In the data rows, 128 means zero.
Some points, one per row:
[ 76  90 154 104 101 145 115 162]
[128 108 113 127  56 131 149 131]
[136 130 153 113 166 125 125  94]
[105 135 124 138  79  93 157 102]
[172 129 101 144 159 128  95 144]
[ 87 136 137 145 192 162 125 148]
[ 84 128 115 124 117 116 117 139]
[123 134 161 121 168 129 111 111]
[127 132 155 123 174 125 118 107]
[100  99 120 141  65 137 142 129]
[155 123 162 125 128 122 146  86]
[ 87 120 154 114 168 147 110 131]
[ 98 152 126 131 196 145 156 119]
[163 105 164 114 144 124 134  65]
[151 118 170 121 158 106 131  82]
[171 123 156 118 164  90 148  77]
[128 184  95 142  73 113 107 188]
[ 66 136  87 142 133 131 126 160]
[166 129 102 122 119 119  92 142]
[174 151 107 130 185 152 111 165]
[ 51 119 122 143 125 150 143 127]
[ 95 120 104 136 120 108 113 121]
[ 84 128 120 131 118 105 120 128]
[159 166 131 138 202 138 161 108]
[ 84 147  92 133 100 112 106 159]
Then 10 other points, each followed by its number:
[ 96 108  77 118 106 134  94 133] 0
[172 113 152 108 130 112 143  94] 1
[127  74 126 130  62 113 129 158] 2
[142 112  92 108  98 123  89 125] 3
[127  74 125 138  62 112 130 144] 4
[162 125 122 117 138 103 152 102] 5
[ 84 150  92 130  97 111 110 174] 6
[115 152 126 135 205 143 151 118] 7
[ 79 134 112 128 135 115 120 159] 8
[111  86 143 120  78 147 150 155] 9
Which of these numbered points is nearest to each point below, ignoring the 3 directions in which the first points spread most? Its number follows each.
[175 106 163 135 164  94 110  79] > 8
[108 100 134 127  84 158 131 138] > 9
[ 74 123 120 128 130 167  94 134] > 3
[113 140 120 131 205 152 140 147] > 5
[127  75 120 143  63 116 137 140] > 4
[112  77 143 146  74 152 145 152] > 9
Here are 10 other points, each followed by its number:
[ 76 139  84 125 110 114 121 167] 0
[149 157 136 133  78 109 140 127] 1
[141 124 150 124 180 115 126  92] 2
[194 157 100 129 121 141 105 173] 3
[ 89 153  80 134  87 106 113 174] 4
[104 142 114 112 111 116 116 143] 5
[114 131 157 122 184 143 121 123] 6
[198 146 126 139 113 140 141 106] 7
[192 165 119 140 172 132 148 122] 8
[200 162 123 137 141 119 151 130] 9
The same question for these:
[181 146 103 133  86 147 113 165] > 3
[ 90 128 127 132 100 102 135 115] > 4
[ 74 123 104 131 134 119 103 156] > 2
[145 120  94 124 103 119  89 133] > 2
[140  94  90 113 109 114  94 110] > 2
[ 94  64 147 111  64 145 121 164] > 3
